In the rows, zero is written as 128.
Turns, then the turns between two rows, first turn first; the first pair answered:
turn k_587:
[122 114  89 105 117 144 108  98 138] => [122 135 104 108 105 130 118  93  99]
[ 77 152 102  98 120 156 185 110 113] => [ 92 128  74 112 123 171 165 128 153]
[125 131 168 100  92 111 120  85 110] => [136  94 137 111 105 139 102 101 169]
turn k_659:
[141  99 179 143 180 154 174 106 184] => [101 104 136  99 135 148 185  56 165]
[182 113 115 150 136 119  96 115 169] => [136 114  70 131  98 146 109  93 142]
[156 147 141 157 126  97  83 178 134] => [120 151 104 114  83  77  89 106 118]
turn k_456:
[129 121  81 152 127 137 107 172 165] => [156 153 164 146 167 111 144 166 146]
[138 131 120 125 157 113 115 108 169] => [136 130 122 123 157 115 121 105 175]
[151 111 122 188 124 138  97 184 125] => [165 150 180 145 132  87 135 141 107]
turn k_881:
[181 123 175 161 143  90 106 161 127] => [169 128 158 166 103  69 106 152  87]
[122 138 135 124 141 146 118 110 143] => [113 150 135 127 134 149 128 121 114]
[132 105  96 136 119 123  90 121 175] => [142 117 144 157 159 163 119 171 145]
Pairs:
(2 to 3 turns a pair)
[110 169  99 146 127 152 161 172  90] => [113 161 103 106  89  94 158 101 100]
k_659 k_659
[159 170 164 158 115  64  85 166 100] => [154 138 116 156  92  68  62 137 149]
k_881 k_456
[104  88 106 151  95 115  69 118 168] => [147 103 183 161 149  91  89 156 161]
k_659 k_659 k_456
[111  98  47 124  53 132  91 103 129] => [181 158 213 113 152  85 158 118  90]
k_456 k_456
[144 159 161 155 147 142 133 205  53] => [189 127 149 179 122 106  83 209 108]
k_456 k_456 k_659
[134 136 145 174 184 183 130 197 158] => [155 163 216 127 185 114 165 128 145]
k_659 k_881
[111  98  80 138 109 166  93 148 138] => [ 83 134 111 122 134 181 149 146  94]
k_456 k_659 k_659
[ 94 137  84 113  50  62 135  96  75] => [ 71  96  47  93 127 182 153 127 182]
k_881 k_659
[142 151 157 102 106  83 142  79  96] => [150 153 191 113 155 112 156 118 122]
k_881 k_881
[177 110 174 140 158 103 118 130 164] => [154 117 131 138  84  65 103 105 102]
k_881 k_881
[162  99 119 143  93  63  77 100 163] => [ 82 113  69 111  74 112 112  82  99]
k_456 k_456 k_659
[ 93 102  95  94 146 166 134  87 190] => [ 63 141  95 113 109 165 140 115  74]
k_881 k_881
[106 130  90  99 123 171 130 102 163] => [155 138 163 110 164 141 136 119 172]
k_881 k_659
[108 132 106  76 146 161 168  87 177] => [135 121 130 102 172 162 149 119 204]
k_456 k_659
[110 143 115 147  92 111 136 136  59] => [170 126 154 169 120  85 111 152 112]
k_456 k_659
[ 91 143  99 114 110 130 167 108 110] => [119 150 148 144 158 144 173 148 102]
k_456 k_456
[135 139 146 102 114  73 119  37 125] => [102 145 117  94  98 101 129  40 104]
k_659 k_659 k_659
[167  97 153 145 185 142 120 148 190] => [162 147 177 136 112  53 126 105  93]
k_881 k_659
[143 109 114 160 143 165 113 162 173] => [115 113  74 153  82 138  94 133 130]
k_881 k_881
[ 85 125  85 124  94 115 112 125  93] => [131 149 164 133 135  76 133 132  93]
k_659 k_456
[117 104  99 115 136 179 121 153 183] => [ 97 135  99  83  88 132 137 103 114]
k_881 k_659 k_659
